In the data rows, 128 means zero.
Here are some points:
c(175, 44, 139, 101, 73, 215, 163, 142, 98, 85, 103, 215, 163, 124, 110,
  141)
c(148, 127, 138, 136, 117, 206, 209, 114, 148, 66, 102, 101, 157, 164, 131,
  71)
c(142, 129, 146, 119, 127, 111, 144, 129, 114, 148, 132, 142, 117, 129, 127,
  110)
c(96, 163, 172, 123, 115, 120, 99, 164, 157, 118, 149, 132, 125, 149, 120,
  167)
c(92, 136, 133, 134, 111, 121, 111, 137, 118, 150, 128, 170, 107, 142, 123,
  111)
c(93, 130, 117, 107, 126, 131, 127, 140, 132, 84, 96, 89, 155, 166, 82,
  100)
c(116, 134, 130, 127, 139, 106, 144, 115, 144, 152, 140, 144, 122, 137, 118,
  121)
c(110, 150, 139, 127, 122, 123, 136, 128, 144, 134, 114, 121, 122, 131, 139,
  122)
c(88, 140, 140, 138, 123, 143, 100, 160, 128, 116, 103, 163, 109, 146, 113,
  123)
c(93, 144, 84, 118, 152, 107, 155, 177, 120, 145, 131, 137, 172, 59, 65,
  201)
c(62, 138, 208, 124, 255, 91, 138, 191, 155, 116, 233, 148, 216, 51, 43,
  218)
c(144, 115, 122, 126, 118, 167, 144, 120, 151, 136, 121, 136, 137, 132, 125,
  127)
c(104, 145, 154, 107, 114, 132, 103, 130, 132, 117, 149, 127, 96, 145, 92,
  161)
c(110, 127, 131, 137, 132, 121, 129, 105, 124, 142, 114, 121, 112, 141, 125,
  130)
c(145, 76, 85, 118, 120, 209, 95, 185, 137, 127, 202, 183, 120, 175, 208,
  156)
c(123, 136, 118, 123, 112, 166, 180, 103, 153, 119, 105, 93, 135, 158, 132,
  79)
c(72, 149, 133, 124, 107, 95, 128, 164, 117, 117, 149, 109, 93, 157, 192,
  129)
c(155, 147, 121, 164, 113, 150, 141, 38, 84, 85, 147, 147, 160, 138, 145,
  144)
c(133, 135, 138, 140, 122, 120, 125, 105, 136, 123, 122, 131, 113, 145, 135,
  134)
c(143, 138, 116, 127, 109, 123, 135, 92, 131, 158, 160, 126, 144, 138, 151,
  116)
c(134, 152, 146, 144, 140, 102, 153, 124, 116, 127, 132, 149, 118, 133, 138,
  110)
c(142, 143, 133, 130, 113, 135, 150, 131, 137, 136, 115, 147, 112, 139, 143,
  124)
c(121, 140, 104, 146, 109, 105, 104, 118, 108, 105, 106, 99, 92, 111, 125,
  142)
c(124, 108, 118, 132, 242, 88, 108, 144, 79, 184, 134, 164, 109, 151, 162,
  115)
16 more points follow, each with its number after it:
c(68, 96, 0, 145, 126, 120, 135, 163, 42, 69, 146, 53, 50, 143, 165,
  139) 0
c(87, 117, 125, 130, 103, 160, 176, 132, 165, 129, 105, 71, 153, 146, 115,
  31) 1
c(186, 116, 84, 117, 153, 95, 159, 111, 84, 175, 180, 161, 170, 106, 156,
  88) 2
c(121, 161, 147, 119, 150, 141, 238, 175, 159, 165, 134, 89, 165, 77, 75,
  126) 3
c(131, 133, 161, 133, 148, 119, 107, 110, 149, 138, 135, 133, 121, 127, 112,
  143) 4
c(119, 126, 126, 130, 104, 138, 144, 104, 125, 149, 133, 147, 116, 152, 150,
  127) 5
c(144, 139, 126, 121, 98, 117, 123, 98, 98, 124, 142, 136, 129, 143, 145,
  130) 6
c(235, 0, 16, 91, 2, 255, 188, 136, 199, 156, 194, 27, 228, 169, 171,
  111) 7
c(160, 138, 136, 93, 137, 74, 149, 112, 106, 164, 100, 122, 111, 152, 146,
  81) 8
c(136, 111, 103, 132, 235, 104, 122, 146, 82, 167, 133, 181, 94, 164, 160,
  121) 9
c(129, 175, 141, 144, 120, 121, 110, 88, 117, 111, 98, 99, 101, 123, 121,
  136) 10
c(255, 45, 125, 60, 81, 101, 31, 0, 113, 112, 50, 215, 227, 8, 59,
  213) 11
c(108, 154, 164, 127, 133, 120, 118, 144, 130, 131, 123, 147, 111, 128, 126,
  156) 12
c(143, 107, 108, 129, 109, 170, 143, 123, 119, 42, 92, 141, 146, 112, 92,
  145) 13
c(126, 68, 57, 127, 82, 116, 151, 109, 117, 124, 93, 76, 227, 75, 87,
  188) 14
c(87, 166, 129, 169, 146, 134, 98, 148, 137, 113, 151, 114, 101, 111, 87,
  177) 15
Which of these numbered points is nearest to each point below by angle, seen from the average point of the first points? Its number follows each.
c(133, 127, 152, 134, 143, 129, 138, 124, 139, 131, 124, 133, 119, 136, 124,
  136) > 4
c(119, 138, 233, 116, 220, 107, 132, 85, 161, 127, 161, 142, 149, 89, 79,
  153) > 4
c(149, 75, 132, 92, 94, 148, 150, 148, 108, 85, 113, 203, 154, 112, 114,
  126) > 13
c(134, 116, 131, 143, 167, 122, 133, 138, 110, 148, 117, 161, 118, 155, 131,
  116) > 9
c(162, 175, 144, 136, 94, 176, 136, 27, 75, 69, 137, 150, 185, 166, 129,
  161) > 6
c(139, 128, 137, 127, 123, 117, 131, 116, 137, 124, 104, 144, 136, 133, 136,
  136) > 11
c(95, 134, 145, 91, 174, 151, 90, 150, 138, 67, 71, 86, 158, 195, 88,
  172) > 13
c(190, 67, 122, 120, 150, 53, 97, 182, 60, 151, 186, 74, 137, 93, 193,
  141) > 2
c(165, 172, 142, 130, 154, 170, 121, 56, 103, 16, 89, 109, 144, 148, 99,
  170) > 13
c(78, 133, 26, 119, 125, 137, 185, 183, 110, 128, 150, 86, 187, 110, 59,
  184) > 14
c(84, 147, 145, 123, 108, 213, 183, 137, 123, 10, 126, 0, 98, 170, 86,
  140) > 13
c(109, 147, 151, 134, 120, 146, 136, 132, 116, 112, 146, 96, 87, 109, 136,
  155) > 15
c(112, 130, 119, 130, 197, 100, 124, 138, 106, 171, 123, 161, 97, 162, 152,
  104) > 9
c(135, 127, 93, 83, 172, 70, 114, 74, 78, 126, 90, 111, 91, 159, 119,
  95) > 8
c(190, 133, 136, 87, 166, 136, 98, 116, 105, 114, 128, 169, 101, 128, 95,
  132) > 11
c(135, 164, 168, 113, 100, 126, 143, 162, 105, 118, 136, 138, 119, 122, 123,
  130) > 12
c(96, 115, 108, 124, 123, 111, 132, 159, 149, 120, 130, 90, 139, 168, 148,
  73) > 1
c(133, 133, 115, 145, 204, 105, 103, 126, 92, 176, 118, 144, 101, 157, 142,
  124) > 9
c(136, 103, 75, 109, 116, 92, 57, 181, 138, 176, 111, 100, 165, 147, 131,
  165) > 14
c(56, 111, 67, 189, 117, 181, 103, 154, 36, 8, 192, 26, 51, 102, 96,
  172) > 0
c(146, 92, 122, 138, 45, 110, 112, 62, 153, 147, 56, 138, 203, 67, 113,
  151) > 11
c(131, 68, 131, 150, 87, 200, 106, 163, 169, 144, 193, 73, 89, 125, 126,
  172) > 7
c(135, 157, 187, 117, 61, 140, 148, 179, 115, 104, 131, 117, 87, 91, 129,
  151) > 12
